In the rows, zero is written as 128.
name the system of each run:
run 1, z_249 (9 x 22):
[[ 98 166 173 136 112 139 113 131 133  90 163  91 128  22 137 124 139 101
  115 119  85 171]
 [ 73  95 180 132 150 112 128 143  96  65 207 170  98 134 156 147 136 152
  150 185 148 157]
 [ 80 123 171 114 135 123 133 172 124 173 125 188  94 175 132 108 106 187
  117 146 148  33]
 [161  97 161 131  84 133 140 144 187 123   4 140 140 167  98  91  83 128
  160 103 123  92]
 [192 101  49 179 117 104 146  52  99  97  47  78 138 138 129 121 131  77
  144 140 113 116]
 [154 239  39 152 168 116 149 123  86 119 160  77 153  80 170 112 114 102
   79 127  99 158]
 [164 193 159 112 142 111  93 158 128  92 229 147 162  75 150 180 117 177
   89 129 181 220]
 [103  65 201 134 120 110  87 187  95 166 172 200  93  64  88 185 199 199
  126 143 188 136]
 [ 78  21 185 128  95 174 177 222  97 183  91 136  85 145 104  73 164 165
  208  98  88  96]]
run 2, z_258 (9 x 22):
[[168  74 115 138 129  95 141 160 119 104  82 100 158 138 119 122 172  84
  157 107 116 159]
 [123 132  54 137 160 139 140  77  83 132 181 123 139 150 152 148 137 118
  121 161 140 162]
 [111 204 121  94 137 156 104 138 168 169 162 116 149  86 120 135 121 117
   80  99 122 154]
 [111  91 192 121 115 129  99 138 173  96 150 135  96  96  81 164 150 116
  174 122 137 176]
 [ 52  76 149 126 130 140 133  99 112 147 140 143  79 154 127 123 149 123
  146 160 116  65]
 [119 147 132  97 126 149 156 141 168 135  79 106 149 198 148  70  79 110
  136 103  89  79]
 [197 117 128 125 127  77 105  86 157  59  92 125 180 171 145 147 102 106
  119 139 158 138]
 [146 162  55 159 179  68 105 120 112 150 112 142 114 103 104 165 167  95
   90 145 163 115]
 [155 190  88 131 155 143 136 163 126 171 194  81  64 111  87 151 127 129
  166  77 121 150]]
run 3, z_249 (9 x 22):
[[ 92 126 139 111 132 175 151 151  98 131 211 117 128 129 152 120 130 151
  151 126 109 177]
 [ 94 101 197  86 101 144 100 102 137 139 168 138 143 141 150 136 123 158
  101 134 135  87]
 [ 63  95 162 132 112 143 126 117 170 125  55 180 119 124 109 107 122 110
  130 160 120 104]
 [126 128  88 162 120 154 163  78 137 114  83 129  84 169 115 109  74 119
  184 150 117 117]
 [171 203 103 143 131 101 121  84 132 108 124  68 111 119 140 121  80 112
  108 114 108  73]
 [156 191 129 143 165  57 105 161 146  58 134 129 138  81 135 149 126  96
  107 135 145 167]
 [153 124 110 146 176  80 128 191  91 131 174 178 106 133 112 174 162 171
  138 143 196 167]
 [159 101 150 108 118 134 136 220 101 213 136 129 125 137 101 126 163 184
  141  69 142 103]
 [151  29 165  98  83 148 137 154 126 144  87  85 189 146 128 103 173 106
  150  78  92 137]]
run 4, z_460 (9 x 22):
[[148 130  55 168 144 125 157 120 114 139  79 130 107 146 111 121 122 110
  156 134 129 134]
 [181 181  75 119 140 137 139 130 110 149 160  86 156 140 146 128 110 133
  112  96 124 151]
 [186 130 156 116 120  97  97 155 140 113 158 105 152  99 114 167 147 134
  122  91 154 166]
 [104  84 148 135 137 117 113 172 106 158 157 160  99  93  93 161 191 144
  136 132 154 144]
 [ 67  90 157 107 109 186 152 150 101 177 160 131 115 135 138 100 141 155
  142 125 100 112]
 [108  71 173 107  87 148 134  87 130 101  99 102 172 153 168  92 120 112
  129 134  90  97]
 [102 126 102 141 132 107 119  77 145  91  56 148 172 115 147 114 134  70
   86 170 120 124]
 [110 211  80 151 147 152 126  85 158 109 126 166 125  99 125 140  76 121
  104 167 143 178]
 [160 204 143 142 129 120 107  93 147  92 192 106  61 103 110 167  71 153
  151 123 146 132]]
run 5, z_857 (9 x 22):
[[166 136 152 152 104 118 121 153 110 138 120 139 115  87 116 136 117 177
  124 115 147 119]
 [168  85 154 151  88 138 146 143  93 119 126 119 125 113 124 126 130 168
  165 116 127 141]
 [138  91 130 134  98 148 156 129  72 125 127 107 169 126 170  99 135 150
  130 128 105 137]
 [123 145 121 130 110 147 139 131 109 117 109 127 195  93 171  97 121 128
   86 135 109 162]
 [119 148 116 155 106 151 116  96 132 122 104 162 152  60 122 137 122 131
   94 155 139 179]
 [107 139 117 178 101 163 128  86 105 139 127 143  78  51 104 139 121 149
  136 156 125 141]
 [111 141 154 169 104 142 148 104  91  91 150 113  70  90 145 110  92 159
  162 153 102 106]
 [128 124 172 152 111  96 147 125  93  62 104 134 134 130 180  91  91 156
  122 163 116  78]
 [165 130 127 157 107  96 144 153 110 113  34 164 171 131 154  94  95 160
   98 144 144  96]]
run 6, z_299 (9 x 22):
[[138  94 123 141 109 131 126  81 120 131 113 120 108 143 118 136 124 131
  149 138 132  99]
 [151 145 103 132 134 120 145 141 114 138 117  79 122 131 134 107 130 106
  138  99 100 111]
 [158 149 102 132 153 104 131 144 127  97 142 132 150 143 140 140 119 122
  132 129 148 169]
 [134 137 120 126 141 116 106 140 114 165 155 157 124 115 117 160 143 157
  102 132 169 126]
 [118 128 158 130 101 164 129 153 151 160 117 140 106 101  91 125 120 150
  147 104 125 137]
 [128  68 162 126  93 152 141 117 115 103 137 108 132 136 134 120 131 135
  169 125 109 146]
 [ 98 110 121 116 144 117 139 143  94 123 138 104 157 129 166 103 163  95
  112 133  97 122]
 [ 95 170  99 123 151 132 125 118 148 117 114 158 165 127 148 115 110 105
   85 154 130 148]
 [132 155 131 131 111 132  91  57 156 139 124 146 121 109 112 159 103 138
   95 146 157 102]]
run 7, z_788 (9 x 22):
[[100 166 122  84 131 162 112  97 163 148 154 137 167 147 149 129 103 125
   82 132 132 135]
 [127 140 149 123 111 139  82  87 194 133 113 139 112  92  79 162 124 108
  124 125 146 142]
 [100 107 116 158 135 142 134 105 135 118 134 116  56 111  83 144 142  96
  192 138 114 145]
 [102 167 116 121 161 122 153 136 117 114 172  78  86 157 151 101 109 101
  150 119  88  90]
 [130 169 148  89 170  75 115 173 173  97 127 134 154 181 148 120 105 102
  106 117 140 105]
 [127  99 106 109 158 104 103 137 160 165 103 188 136 180  89 166 151 122
  118 137 186 124]
 [159 106  75 127 115 168 123 106 125 223 128 102 100 142  75 153 152 131
  152  84 137 119]
 [177 118 121 109 113 143 135 117 126 124 164  21 137 118 127 129 150  85
  163  64  80 156]
 [ 84 123 138  95 166  98 119 146 126  78 171  97 177 119 170 122 180  53
  104 134  97 172]]
run 8, z_13 (9 x 22):
[[142 147 105 161 150 118 159 174  74 143 168 126  72 126 123 130 124 173
  161 123 137 125]
 [164 120 163 121 121 105 155 206  94 135 125 117 139 160 155  97 114 179
  136  97 127  89]
 [172  71 136 144 106  99 146 153 105 107  47 149 182 153 144 104 135 143
  124 136 142 117]
 [139  92  71 155  92 174 148  81  94 162  72 149 174 122 138 114 128 140
  114 150 131 154]
 [150 151 117 131  70 197 124  64 111 151 147  89 168  65 145 125 107 149
   98 114 103 165]
 [139 145 170 147 102 116  95  96 101  78 184  99 135  24 147 157 144 134
  103 139 120 167]
 [ 75 134 172 165 144  95 121 155  73  90 183 177  72  64 142 146 146 173
  123 185 151 126]
 [ 90 132 191 144 121 124 144 160 112 122 133 185  62 155 141 104  76 207
  149 163 145  49]
 [164 114 152 154  94 104 147 107 134 105  35 120 103 179 135  88  65 148
  153 130 118  21]]
run 9, z_857 (9 x 22):
[[103 107 152 131 129 127 114  92 116 113 187 116  81 119 125 156 136 130
  152 146 132 117]
 [ 81 121 170 121 140 108 142 164 123 111 122 120 109 139 147  94 131 116
  134 134  99  74]
 [131 130 150 108 130 117 133 143 167 107  84 158 159 189 140 107  83 135
  124 134 142 110]
 [183 118  93 123 113 120 108  94 148 166  73 122 157 151 104 145 129 116
  105 108 153 106]
 [173 141  62 148 143 131 140 132 123 149 130  84 108 116  94 145 149  95
  161  91 118 167]
 [123 137 101 126 167 114 131 133  84 111 230 108 114 131 152 158 152 126
  139 138 137 171]
 [ 68 139 185 102 154 100 111 188 113 130 187 148 130  99 153 128 162 140
   86 136 130 107]
 [ 85 106 210  99 106 146 115 180 190 136  99 185 130 130 100 116 111 150
  139 123 140 128]
 [136  65 142 110  71 187 118  61 169 170  79 122 131 170  93 128 110 130
  158 110 126 102]]
run 10, z_788 (9 x 22):
[[124  59 109 159 112 132 142  98 100 114  91 104 120 111 114 124 172  87
  164 140 103 143]
 [103 175  78 133 143 156 162 116  93 128 152  91 145 119 177  88 114 107
  109 138  83 138]
 [132 195 157 104 138 115 100 127 166  90 161 147 164 114 151 142  87 136
   86 137 150 156]
 [ 99 104 164 142 132 105  92 131 150 123 127 196  88  97  81 177 150 145
  131 162 180 137]
 [105 105 123 156 115 163 160 144 103 177 122 125  47 130  90 112 127 155
  188 118 109  92]
 [169 129 145 117 114 120 159 129 116  98 122  54 136 177 166  85  92 123
  156  91  85  79]
 [151 126 113 115 158  56 119 139 129  76  84 134 205 154 171 122 144  82
   79 145 140 123]
 [124 146  53 137 154 140 121 130 126 185 116 202 160 125 109 157 143 142
   85 157 183 180]
 [169 140 126 131  87 190 105  93 122 198 192 110  93  86  84 175 122 186
  146  91 153 158]]
run 11, z_299 (9 x 22):
[[129 151 116 175 155  83 146 127 109  47 126 102  78 105 135 121 121  87
  168 151 110 135]
 [129 175  99 140 178  86 148 159  81 118 174 152 104 168 164 129 100 168
  120 157 158  94]
 [168 159 154 119 126 101 121 196 146 159  87 176 146 149 120 121  94 189
  101 106 170  86]
 [183  52 142 165  76 132 131 132 120 144  48 160 130 115  83 141 138 167
  164 120 156 140]
 [155  74  87 164  90 170 169 124  44 163 126  75 131  93 135 110 167 141
  159 106  90 153]
 [135 171 112 125 130 148 154 160  82  97 179  85 194  81 191  99 129 122
  101 116  88 207]
 [ 83 161 171 123 140 103  88 128 123  86 179 188 168  60 164 157 139 145
   52 176 166 174]
 [ 33 143 191 147 103 149 100 111 149 149 112 200  65  53 102 129 115 160
   99 171 132  73]
 [ 98 104 194 151  68 165 155  87 139  89  75 107  70 134 130  75  59 143
  189 139  73  54]]
run 12, z_258 (9 x 22):
[[152 174 126 118 107 164 147 123 116 148 157  77 127 133 152 101  82 154
  128  90  97 109]
 [151 109 184 115 117  93 109 157 124  80 135 123 182 104 159 129 144 132
  104 125 132 146]
 [ 92  97  99 157 156 115 140 156 104 130 109 196 122 126 117 136 156 134
  133 173 157 160]
 [132 159  94 137 105 193 139  97 135 185 124 133 103 130 107 125  85 160
  139 118 128 124]
 [161 117 179 124  73 134 108 101 136 113 115  72 144  76 130 126 127 124
  120  94 101 116]
 [ 91  93 134 154 147  93 148 147  87  73 117 129 130 107 153 109 167  92
  139 161 105 142]
 [ 92 182  88 136 159 153 156 134 122 126 148 169 121 155 154 108  79 146
  124 164 136 144]
 [160 174 166 121  98 137  97 122 174 138 115 148 134 101 106 144  79 166
  103 112 157 121]
 [146  74 161 166 106  91 118 141 113 120  85 126  89  80  89 144 168 128
  155 124 132 103]]
run 13, z_460 (9 x 22):
[[ 89 140 122 115 139 135 142 167 126 147  92 175 178 135 159  91 124 135
   82 146 128 127]
 [145 124 133 127  87 166 109  57 161 129 112 161 149 138 121 147  79 160
  119 148 161 140]
 [134 153 108 159 110 131 105  62 138 139 116  90  80  65  91 147 127  99
  127 125 109 100]
 [122 163 112 168 149 123 167 170 101  84 143  96  92  84 133 103 125 108
  170 124  87 171]
 [155 135 139 122 160  80 143 173  74  88 190 134 145 166 184 132 120 169
  119 140 154 126]
 [140 132 176 100 124  91 100 184 143 170 102 171 151 138 122 132 131 172
   79 112 168  63]
 [134  73 129 149  79 180 135 121 149 190  52 167 106 129  67 126 125 159
  165 119 142 122]
 [144  98  62 148  93 187 154  50  81 172 123  57 127 118 132 113 142 106
  147 113  79 128]
 [149 160 116 123 127 114 133 128 106  71 142  56 200  72 182 104 143  73
   96 111  74 182]]
run 14, z_13 (9 x 22):
[[133 109 134 108 143 108 121 149 143 127 113 169 162 177 135 135 125 138
  115 138 163 131]
 [134  97 111 124 108 151 114 100 150 177  87 143 135 138  93 141 137 126
  124 122 145 119]
 [129 116 120 127  99 176 131  96 148 143 121  84 121 101 104 122 132  98
  157 101  92 160]
 [109 135 132 116 140 128 125 116 115  95 184  82 141 105 158 130 151  88
  128 127  97 158]
 [ 80 156 148 112 168  96 107 156 127 111 171 163 141 114 152 138 141 122
   85 155 147 134]
 [104 130 159 119 139 121 105 136 167 138 127 195  96 153  96 155 107 158
  129 149 178 110]
 [131  98 138 132 106 140 123 103 160 159  93 114  69 157  76 130 117 123
  176 106 122  75]
 [126 129 102 133 135 132 162 131 133 112  97  56 111 143 129  88 128  65
  167  98  64 117]
 [135 167  73 108 178 106 147 143 117  97 152 104 185 165 178 111 128  84
  102 132 115 166]]

runs to name:
run 15 (2 x 22):
[[171 131 103 110 121 148 124 126  95 209 182  79 109 140 113 150 146 156
  128  78 133  98]
 [167 102 166 102 111 113 126 178 134 115 135  59 162 108 127 120 165 102
  143  68  96 156]]

z_788
run 16 (2 x 22):
[[130 132 138 127 108 127 116  91 134 110 108  94 146 103 142 116 126 102
  110 126 102 109]
 [113 160 106 151 146 120 125 106 124  99 134 135 124  96 136 135 121 107
  119 155 129 158]]

z_13
run 17 (2 x 22):
[[171 143  90 140 138 111 134 123 101 115 134 119 157 138 150 134 119 133
  118 130 143 150]
 [158 160 131 124 129 111 104 146 128 145 148 132 144  97 121 151 133 145
   95 111 152 138]]

z_460
run 18 (2 x 22):
[[119 163 121 133 134 147 130 131 152 149 142 124  83 120  97 135 107 127
  150 111 126 131]
 [135 111 151 123 127 114 117 100 131 101 166 104 103 143 129 148 124 123
  151 129 132 113]]

z_857
run 19 (2 x 22):
[[ 90 139 133 141 147 111 141 150  92 126 149 109  97 105 146 108 145 119
  127 136 101  92]
 [121 132 157 123 130 120 154 176 122  99 112 147 151 157 161  92  96 149
  131 135 123 125]]

z_460
run 20 (2 x 22):
[[ 74  96 171 132 133 126 129 145 135  95 146 133  95 105 116 127 153 104
  164 141 108 143]
 [ 73 124 145 116 138 147 146 119 136 122 134 154 108 176 149 105  96 136
  140 157 121  92]]

z_258
run 21 (2 x 22):
[[ 79 145 155 169 122 114 152 130 116  96  90 131  65 107 139  83  93 130
  146 157  90  53]
 [159 142 127 155 130  91 167 129 102  69  82 124 128 181 174  85  66 143
  142 150 121  71]]

z_299
run 22 (2 x 22):
[[107 141 110 107 149 145 141 153 121 168 159 143 125 169 134 124 122 145
  125 123 138 121]
 [140 149 158  93 121 129 101 126 165 139 150 103 140 123 122 142 122 122
  109  96 126 120]]

z_857
run 23 (2 x 22):
[[ 99  90 128 102 156 130 141 154 118 128 178 117 122 169 134 132 161 108
  158 124 118 147]
 [ 83 140 141  75 149 136 118 147 149 151 160 127 158 160 150 116 133 110
   95 120 120 115]]

z_857
run 24 (2 x 22):
[[167 113 176 158 104  91 113 164 124 137 103 132  71  87  80 151 135 167
  153 104 148  88]
 [138  78 132 167 118 142 183 193  78 120 114 127  88 138 119  96 129 160
  210 120 108 148]]

z_299
run 25 (2 x 22):
[[113  92 182 137 130  87  87 106 156  95 137 170  72 120  88 181 142 135
  150 163 176 109]
 [105  87 143 132 126 130 155 162 114 173  99 122  63 172 104 102 134 142
  177 110 110  45]]

z_857
run 26 (2 x 22):
[[131 120 109 133 121 137 115 114 122 186 120 135 107 121  97 148 143 141
  119 121 145 100]
 [131 123 123 132 102 170 148 135 125 151 122  91 121 108 117 108 129 122
  154  94  93 144]]

z_460
run 27 (2 x 22):
[[140 150  64 130 144 140 168  97  89 116 127  98 163 183 187  91  98 118
  118 144 105 119]
 [190 188 126 112 130  87  98 125 164  97 108 118 193 121 147 138  99 113
   73 111 146 141]]

z_460
run 28 (2 x 22):
[[120  90 142  98 135 129  93 131 176 158 144 129 112 140  72 171 174  98
  147 100 148 143]
 [ 70  85 144 101 141 153 131 151 161 147 140 111  99 136  91 125 174  75
  170 107  94 143]]

z_13
run 29 (2 x 22):
[[ 94 145 138 117 137 152 147 147 154 103 141 100 116 126 128 102 117  92
  161 115  84 157]
 [123 119 134 106 146 108 108  82 138 102 174 124 128 174 145 154 117 119
  125 149 148 115]]

z_249
run 30 (2 x 22):
[[176 137  77 150 111 130 133 123 127 197  54 100 103 117  80 121 134 119
  136  84 119  78]
 [200 117 107 143 114 119 145 103  80  97 166  30 131 118 151 129 138 110
  163  93  95 146]]

z_258
run 31 (2 x 22):
[[168 126  99 135 126 126 138 150 101 154 116 134 149 134 132 129 129 154
  122 114 146 140]
 [164 118 124 123 103 143 115 126 112 165 137 115 152 106 121 143 142 151
  112 101 139 139]]

z_460
run 32 (2 x 22):
[[ 79 128 127 115 144 137 118 110 149 136 139 120 110 119 116 132 145  85
  130 133 111 124]
 [ 95 159 124 111 143 150 130 126 174 132 133 122 107 142 114 118 105  96
  141 119 110 131]]

z_788
run 33 (2 x 22):
[[152 196 103 125 174  80 140 165 115 111 149 147 134 177 165 121  81 157
  101 139 158 100]
 [206 145 102 140 133  86 116 162 137 167  78 160 134 155  97 149 112 167
  113 105 187  96]]

z_13
run 34 (2 x 22):
[[146 110 122 127 116 125 138 184  74 158 110 114 200  78 157 105 180 135
   84 103 111 153]
 [122  77 126 122  97 181 148 127  78 136 150 145 200 114 165 118 149 161
  121 144 127 208]]

z_249
run 35 (2 x 22):
[[171 117  74 160 134 109 153 139  75 143  95 137 141 149 142 121 126 152
  125 135 145 117]
 [182 162 102 124 109 141 128 139 108 176 120 114 172 110 137 126 120 160
   88  94 135 134]]

z_460
run 36 (2 x 22):
[[168 154 101 134 148  80 113  83 159  96  85 141 134 183 130 142  84 113
  116 149 166  89]
 [185 154  51 161 165  79 118 132 120 149 104 140 104 131  89 168 143 119
  124 127 175 134]]

z_788
run 37 (2 x 22):
[[124 178 134 124 123 140 135 161 100 152 158  92 138  74 156 105 130 138
   95 100  97 121]
 [119 109 179 129 124 130 135 178 124  82 151 151 143 109 137 127 131 149
  151 135 134 192]]

z_258
run 38 (2 x 22):
[[ 60 135 173  97 109 201 147 161 141 174 162 125 110 119 131  91 114 150
  139 109  88 120]
 [129  96 206  99 106 101 103  99 172  47 127 104 154 156 154 125 107 100
  135 134 118 108]]

z_13
run 39 (2 x 22):
[[124 156 153 117 147 115 143 183 139 101 145 130 127 151 145 110 100 137
  139 118 122 132]
 [130  94 149 121 135 100 116 144 126 119 115 174 150 160 134 139 136 148
  117 150 168 115]]

z_299
run 40 (2 x 22):
[[128 131 113 113 125 160 166 169 116 150 113 142 175 170 161  87 103 152
  124 119 121 147]
 [163 102 131 117  97 123 101  96 127 132 103 136 204 112 143 143 143 133
   78 130 152 147]]

z_299
